Rotation paths and how fast each direction turns (degrees each step):
Each turn is a multiple of 5 degrees from 10 to 175, or 0.
Each row of a path follows its step; steps can be skipped.
Rotation 1:
step 0: [ -3  -7   4 -21   5  -9   1 -12   1 -10   4   7   2   6   8  -3  12 -17
  18 -17  14 -12   3 -13  -1   2  -6   0  -2 -10  30  10  10]
step 1: [ -7  20   6 -11  21   5 -11 -17   2  13   1  10  -3  15  -5   1   3  16
 -10 -15  -9  -3  11  10   0  -7   1  18  16  -1 -14   0   9]
step 2: [ -7   5  -9   0   0  20 -14   1   5 -13   1   3  -1   8  13  11   9 -21
  -1   0   0 -10  10 -22   6 -13 -17  -6   5  17   9   8 -18]
step 3: [-11   9  -1  -8  13   4 -15 -19  -1 -11 -10   1   5  20 -14   1  20   3
  15   2  -5   2 -15   3  -2   3   7   3 -22  -8   0   8  20]
step 4: [-23   8 -11  -4  26   5  13  15   0   8  -9   3 -13   2  -6 -10  12  -4
 -13   4   1  -9   9  -6  -7  -6 -12  -5  18  19  -2  -1   8]
step 5: [  1  -1 -23 -12   6  16 -16 -11 -13 -11   0  10   1  -1 -14 -14   3 -18
  17  -8   6   3  -8 -10   1   4  17   3   6  -4   6   8 -20]
step 6: [ -6   8   6  -4  12   4 -17  -4 -17  17 -14  -3  -5 -12   0 -10  14  -7
 -11  -8  -9  -9  -2  -7 -11  -2 -19  14 -14  -8  -3 -12  20]
step 7: [-19  -9  -6 -12   6   1  -7  11   1   0   1  10 -21   8  25  -8   7  10
   2  -7   0  -7 -10 -13  -9   0  10   9  10  10  14  17 -16]
step 8: [ -2  -4   1 -16  17   2 -17 -13  -1 -10 -13  -8  -4  -1  -2  14   2 -24
  -5  -1   2   6  17  -6   2  -1  16  15   6 -23  -8   4  13]
step 9: [-12   2  -2   4   0 -11   6 -16   4  15   3  18 -17  -1   4   4  35  -3
   1 -18  -9 -12   2  -9   1 -14 -17  -5   3  -4   1   2  -5]
step 10: [  1  13  11  -2  23  12  -2 -12  -9  -6  12   3  -3  29   6   2  -9 -15
   5  -8  11  -3   2  -5 -15   4  11  11   0   9   8  19  -1]
Directions:
[-2 -4  1 -3 10  1  5  3 -4 -1  1 -2 -1  3  7 -2 -5  4  4  1 -3 -4 -4 10
  2  3 -4 -1  5 -1  3  5  6]	110
[ -2   0   0  -5  -1  -3  -2  -1  -1  -2   5  -5   4  -4   0  -1   5  -5
   4  -1  -2  -2  -3   2   7  -3  -5  -6  -8 -12   0  -4   2]	125
[  2   3   1  -8  -5   4 -10   3  -1   1   3   1   7  -1   6  -4  -7   7
  -3  -5  -1  -4   0  -1   2  -1  -4   7   0   2   4  -4   0]	70
[ 9 -2  3 -6  6  9  2 -1  3  3 -4 -2  5 -3 -2  3  6  2 -5 -2  3  7 -1  6
 -1  1  3  1 -5 -3  5  3  0]	145
[  8  -4  -3   6  -2   1  -1  -6   0 -11  -5   1   0   2   0  -3   1  -3
  -1   2   2  -5  -1  -1   5   2   3   6   2  -2   7  -6   6]	135
[-2  4 -3  2 -9  1  4  2  0  0 -5  0  3 -1  4 -3  5  1  9  1  6  0 -1  3
 -1 -9  0  3  4 -2  7  7 -4]	155
Rotation 2:
step 0: [  0   9 -12 -20   8  -5 -13  14  -7  -2  -8   5  -3  14   2 -22  -8   7
   9  -3  -5  -8  30  11  -3   7  -5   8   3 -10 -29   4   2]
step 1: [-20  17 -23   7   5 -23   1  -1 -10  -4   7  -3  -6  -8  -6 -21   8  15
   1   4   6  13  12   1 -13 -19  -5   0   9 -18  14   2   2]
step 2: [ -3   7   5   4   9  -4  10  -6 -15 -14  -5   3   5  -7   7  -1  -5  23
  -8 -27   7 -21   7  20   1 -13 -19   1 -11 -16 -13   8  -2]
step 3: [ 11   6 -12  -1   8  -2  19   6 -20 -14  -1  -2   8 -15  -7   0  21  16
  -1  -7   1  17   6   0   6   0 -21  -7  13  17   8  -4  21]
step 4: [ 11   3  10  12   8   7  14   5  -2 -16   8  14 -12   8  13  10  20  13
   3 -16   9   1 -18 -13  -2   1  -9  -7   9  -7  -8  28  -9]
step 5: [ 23  -4 -16  -5  30   9 -10   3  15  -5   1  -3  -7  -8 -11  14  16  -1
 -10   7  -1  -9   5  -7   1  10 -17  15   7  10  -5  15  12]
step 6: [ -4  10 -14 -21  -4  -8  -3  11   3   3   8  15 -11  16  24   7  11   5
  14   1  -7   5   8 -16   0  17  -4  22   6  -9   2  18  -2]
step 7: [-16   2 -29  -1  13 -15  -4   0   1   7  16   0 -16  -2 -18   2  -3   2
 -10  -5  -9 -28   6 -18 -12  -1  -6   8   8 -11  -7  -3 -10]
step 8: [-15  12 -13 -11 -16 -18   5 -10 -13  -4 -18  15   4 -14  13   3  -6   3
  -6   6  -2 -17   3  -3  16  -8 -18  23  -2 -11   3   3   9]
step 9: [-17  -8 -17   7 -15 -11  23  11 -20 -15   7   4  -7 -10 -12  -3  -3  -3
   1 -24  11  -6   6  -1  11   7  -5  -1  14  13 -14  -7  -3]
step 10: [ 15  12  -7  12 -10  -1   7  -3 -16  -4 -21  14  -6 -13  -5 -14   1  -6
 -18   7  16   0 -19  -9   6  -6 -17 -10   7   2 -10  23  -5]
Directions:
[-4 -1  0  7 -6  6 -4  5 -1 -5  3 -2  3 -5  7 -1  6 -1  2 -2  0  6  2 -5
 -2 -2  4  9  5 -4  1 -5  1]	140
[ 0 -6 -5 -1  1  1 -5  1  0 -2 -6 -1  6  0  9  3 -2  2  1 -1 -2 -2  4 10
  9  4 -2  4 -2  7  1 -1  5]	125
[ 4 -7 -3 -4  3  9  6  0 -4  3  6  2 -1 -3  4  9  2  1  4  4 -3 -2 -3  1
 -9  0  1 -2 -2 -3  3  2  4]	40
[-3  0 -3  1 -5 -4 -4 -3 -2  7  5 -6 -2  8 -2 -3  0 -1  5 -1 -4 -4 -2  5
 -2 -3 -6  6  0 -7  0 -2  8]	55
[ -2   0   4  -1   4  -4  -2  -4   1   6   3   0   2   0   0   8  -1   3
   2  -2  -4  -3  -4 -13   5   2   3   7   4   6  -1   1   2]	35
Rotation 3:
step 0: [  3  -1   8  18 -10  -2 -33  -4  -7   9   7  11 -13   2  27   9  -4  -7
  -3 -13 -15  -2  -3 -11  -1  -9  -4  16  17  22 -10  -3  10]
step 1: [  9   3  13  10  17  14  -4  31  -6  10  -9  -3  -3  12  10 -11 -11  10
  16  17  -1 -17   1 -16   6  12 -28  -3   9  -6  -6   1  -8]
step 2: [  6  -7  -3  10  -4  11  -2 -14  10   1  22  -5   0  13   0   4 -17  -4
  13 -10 -10  -7 -16 -18  19  16   2  22  -3 -24  11 -10  19]
step 3: [ 14  -4  -1 -17  22   5  10   6 -15  -4  -5 -20   5  14  -3 -23 -17  28
   8  -5   2  -3 -16   3   1 -10  18  -1  -1   9   5 -16   8]
step 4: [  7  11 -16   7 -20   5 -10 -16  -9  17  -7   7 -28  -1  -6  -9  16  14
  14 -11  -4  12 -15   8  -4  -6  15  10  18 -10   8  -4  10]
step 5: [ -6  12   1 -13  -2   3 -22  17 -10 -13  -7  -5  -2  -1  16 -27  -6  -1
   0  21 -10 -12  12  10 -15  11  16  11  25   7  -2   1  -2]
step 6: [  4   3  16   4 -32  15 -14   1   2   3  -9  -4 -14   0  -7  16 -22  -9
  -1   5   5   6 -10 -22  -1   2 -19  18  21  11   1  -3   3]
step 7: [ -4 -11  24  -2   3  12  18   7  -1  -8 -12  -9   4   6  11 -25 -23  -3
   5  -2   2 -11 -15   7  -9  19 -18  -8   1 -23  -4   3  11]
step 8: [ 17  -3  18  -1 -21   2  -5  -6   4   9  10   5  -1   7   1  11 -13  12
  -8 -36   4 -11 -19   6  11  12  24   1  -5  -4   7 -13   8]
step 9: [ -3  20   5 -11  13  10  14   7  -6  28 -16  -2  -4  -6  12 -16   0  13
  -1   3  -7 -25  -8  20   4 -21  11  -6   7   3  -2 -16   3]
step 10: [  8  15 -13   0 -32  15  -1  -5   8  12  -4  12   1  -7 -14   5  13   2
  22  10  -2 -17   6   0  10  18  20  18  14   0  -6   7   2]
Directions:
[  0   8   1   4   3   2 -10  -2  -5   3  -2   4   0  -2   3  -2   2  -6
   0  -1   2  -1   3   3   6  -1   3  -4   4  -1  -3  -7 -10]	80
[ -1   1 -12  -6  -3  -6   0  -3   2  -5  -1  -3  -6   3   2   2   3  -1
   6   2   5  -8  -4   4   2   0  -2  -4   0   5   0  -6   1]	60
[ 2  3 -4  0  3 -1  3 -3 -1 -1 11 -5  3  0  1  0 -1  0 -8 -5  0 -3 -1  1
 -6  9  1  8  5  3 -5 -1 -6]	130
Rotation 4:
step 0: [  5  14   6  16   6 -19   6  18   4  -3   5  10  -6   2  10 -10  18  11
   7  -9   8  -4   6  -9  11  20 -18 -14  -5  -4  16 -27 -10]
step 1: [ -5  25 -19  -2 -19  -9  13  16   2  -5   4  -8   3  21 -10   8 -11   1
  -8  -3  34   6  -2  -5  11   3  -5  -6   8 -12   8  10   8]
step 2: [ -8   5 -11  -1  11 -13  12   3  -8  -1 -30   3   6 -18   9   7 -13  19
 -15  -1   5  -6  32 -18  -4  -7  -7  -4   1  -4  -2  11   0]
step 3: [-21  -4   6  -2   5  10 -23  22 -17  10  -8 -14   3  -5  -4 -12  14   4
 -12  -4  -2  -2  -4 -11  11   6   7 -24   3  -7  -6  22  18]
step 4: [ -3 -22   0 -10  -5 -12   4   8 -12 -13  -8 -13  -6   3  -8   0   5   7
 -22  10  -1   8 -11   0   1 -26  21  11 -29   2 -17   2   1]
step 5: [-10  -8  27   8   3  -4  -3 -18   2  15   4 -14  -7 -10  -6   0   7 -25
  -2  15  -9   2   5  -9   4 -18 -10  -4   4  -1 -27   3 -22]
step 6: [ 13   4   1  -9  10  -3 -35  -7  -5  11  27   3  14   3   4  -5  -1 -16
 -12   6  -9  17  -1   4  12 -12   2  25   0   7   6  -9   4]
step 7: [ 15   5  -3  15   6  11  10 -14   4  -1   5  26   7 -21 -18   7  -5   2
  -3  -1  -6  13 -23  13   1  -7  -4   3   8  -9 -15 -25   3]
step 8: [  1   5 -15  11   1  12  -3 -14  15  10 -26   0  13  25   9  -4  10  -1
  14   6  -8  -5  -4   8  16   4  -3   8  23   0   7 -23  -7]
step 9: [ -7  11   2  -9   1 -27  10   6  16 -12  -3  14  12  -2   6   2   7   1
  27  -9   1  15   9  18  13  15   5  -9  -7   2   9 -17  18]
step 10: [-23  23 -11  23 -24  -7  13   8   1  -4 -10  -7 -14   4  -4  -2 -15   9
   0  -6 -10   5   0  21  -3   5 -18   0   3   1  13  14   2]
Directions:
[-2 -2  2 -7 -3 -4 -5  2  3 -5  2  9  6  2 -3 -1 -3  0 -6  1  7  2 -6  8
  2  6  3 -1 -2  1  0  5 -3]	130
[ 7  2 -5 -2 -1  2  4  3  0  8  0  8  6  2  1  5  0 -4  1 -2 -4  1 -2 -6
  5 -3 -2 -4 -5 -6  5  2 -6]	55
[ -2  -6   6  -7   0   9  -1   1   0   1   3  -1 -10   0   4   1  -3   4
  -1  -1  -3   3   1   2   7  -7  -3   0  -6   3  -4   6  -2]	45
[-3  3 -4 -2  1  4 -7  0 -4  2 -2 -3 -2 15  0  6 -3 -1  0  4  1  0 -1  0
  1 -1  5  9  1 -1  5  2  2]	155
[ -8   3   1   0   2   0   2  -1   0  -3   2   4   3   3 -13  -8   1   2
  -1  -4  -3  -2   7  -2   7  -9   2   0   1  -1   2  -3  -1]	0
[ -4   1   2  -4  -3  -2  -2   4   8   0  -4  -6   0  -3  -5   2  -1   0
  -9   2  -7  -3   0 -10  -5   1   1  -2  -6  -2   2   5   5]	40
Rotation 5:
step 0: [  3   6   0   6   9  21  16  15  -4   2  -4  -7 -24 -13  14  15   3  -1
 -11  -3  18   8  -6  -6  14  -1  10  27   1  10   5  21   2]
step 1: [  2 -14 -13   9  -3  22   7 -15  13   5 -12   9 -15 -12  -2  11 -13   0
 -16  11   3  19  -9  -6   2 -10   8  20  16  21  -5  -7  -7]
step 2: [ -6   6 -25  -6 -23  -3  -5 -12   9  14  -1  -8  -3   0 -23   1 -11   3
 -15  -9   0  12  -1   7   5 -14 -12   0   9  27  -7 -21  -5]
step 3: [ -1   3 -11 -18 -19  -8  -4  15   4 -10   2 -22 -12   2  -5   9  -9   4
  -9 -19  24   0   8   6   1   7 -15 -24   8   3 -11 -16   2]
step 4: [ 16 -11  15 -23   4  -5   9   2 -10  -6 -10  -7 -19   6  -2  12  -1   0
   4   9  13   1  10   5 -13  21  -8 -21  20  -5 -22   2   3]
step 5: [  6 -16  22  -8  -4  -5  13  -3 -13  17   0   2 -10  16 -18  -6 -13   0
   6  22 -10   5  24  14  -3   9  -7  10   3  -6  -8  17   2]
step 6: [-12 -16  -3  18 -15   6  -5  -1 -14  13  16  -2   3   5 -13   1 -16   4
   5  17   3 -16  12   6  22   4 -12  10 -12 -22  -1  13  -7]
step 7: [  3   6  -8   5  -4   7 -12  -8 -27  11  -8  -7  14 -13  10   3  -8  10
   6  19  25 -18 -15  -4  19 -12  -4  -1  -2 -20   3   1  -5]
step 8: [ 11 -10   4  -8 -10  -8   2 -14  -3   9 -18  -5   4 -16  16 -24   1   2
   8   4  21   8 -13  -5   1 -30  12  -3   3 -14  10  -5  11]
step 9: [ 10 -32  -9   1  -6 -20   5  -9   2  -6   8   4  -7 -12  -6 -15  19 -12
   7  -5  -9  10   0  -5  -5 -29   0  -8 -10 -10   1 -17   2]
step 10: [  1   1 -12  -4  -3 -22 -17  19 -11 -15   2   5 -10  -3  -6   8  31   0
   0   0 -19  -2   7   8 -10 -18 -12  -3 -11 -10   0  -7 -18]
Directions:
[-7  0 -7  6  2  4 -4  5 -5  1 -1  4  5  3  3 -3 -4  3  1  4 -1  5  2 -2
  6  0  3  9  6  1 -8  2 -1]	65
[  3 -11  -3   5   3   4   0   3   1 -11   7   0   0  -4   3   5  -5  -5
  -2   1   2  -1   0  -5   2   4  -2  -2  -4  -3  -2  -4   1]	125
[ 5 -2  4  6 -1  5 -5 -4 -5  5  4 -1  3 -1  1  3  1 -3 -2  1  3  3  3  2
  5  6  4  0  2  2 12  6 -4]	55
[-5 -8 -4  1 -1 -4  1  0  0  3  8  3  0  1 -2  0 -5 -3  6  2 -5 -3 -2 10
 -6 -2  1  3  1  8  5 -3 -1]	95
Rotation 6:
step 0: [  1  -1 -13  22  -2 -11 -10 -14  21  -6   0   7  10  12   9 -12  17  -4
   0 -13  14 -21 -22  -1  -6  16  21   3 -10   5  -2  11  -7]
step 1: [ 21  20  -7  -4  -9  16  -6   5  18 -12  -5   9  20   3   3  -1   8 -14
  -6  -4   7 -10   8 -20  15 -10  -7  -7  21  12  -3   3  18]
step 2: [ -5  16  15  12   3   6 -10  31  13  -3  13  -5  13   4  15  12  -5  15
  27   5  11   3  -6  -4 -10 -10   5  -4  -1   3 -20   9  -4]
step 3: [  7  -5 -11  21   9  -1   8  -4  28   7  -2   3  14  -3 -18   9  21  15
  -8 -10  -5  -4   0  21 -18  -8  -6  15  14   7 -13  11  -3]
step 4: [ 10  22  21  -4   5   9 -14  -6  22 -11   4  13  16   1  -4 -10  -9  -4
 -13   2  -3 -10   5  13  -3   0  17   6  14 -22  -3 -25   1]
step 5: [ 25  21 -14  21 -14   9 -14   6   7  18  -4 -17   1  -2  12  -3  -2  14
  15  -2  19  10   2  15  10   6  13  -2   1  -4   6  -6 -13]
step 6: [ 18   9 -18  -4   4  -5  -5  19  11  -7  -4  -5   5   4  -6  22  -8  -1
  -9   5  -5  10  -5  17 -14   3 -18 -10  22 -19   9  20  11]
step 7: [ -9  -4  -8   7   0   0   4  14  19 -10  44   4  10  -3   3  12  -3  -5
   3  -3  -5  -2   6  11   1   9   9  11  -9 -24  11 -13  -9]
step 8: [  6  11 -11  12 -13 -14 -10 -20   6   5   7   2  10 -15  20  -7  22  14
 -14 -14   7   4 -19   8  14  13  -7   9   2 -13   5   1  17]
step 9: [ 14  24  -9 -16 -19  -6  -1  -5  28 -20  -8   9  -5   9  21   9  -9  -8
  -1   1  -3  -5   1 -18  -1   7   3  -8  -3 -13  -3  17  -8]
step 10: [  2  -1  -3  17 -16   9  31  21  14   4  20  -7  11  20   8  15   5   8
   2  -4  23   4  -7 -15   7  -7  -6  -4   0  -3  -3  -2   9]
Directions:
[ 1 -1 -8  4  1 -5 -2  0 -4 -4 -6  2  0 -2  8 -5  1  8  7  1 -2  1 -4  6
 -3 -7 -3 -3 -5  0 -3 -4  1]	125
[-2 -4 -4  3  3 -4  4 -4  1  6 -7 -3  2 -4  7  3  5 -6 -1  6  5  1  4  4
 -1  3  4  2  7  2 -1  3  7]	140
[ 0 -4 -4 -6  6 -1  0  0 -1 -4  7  0  1 -1  8 -4  2  1 -3 -3  4  3  2  2
  2  8 -4 -7  2  0  9  3 -6]	40
[-3  6  2  7  6 -3  6  2  1  1  0  1  2  5  1  4 -3 -4  5  4 -6  6 -4 -1
  5  0 -8  0  3  5  5  1 -5]	90
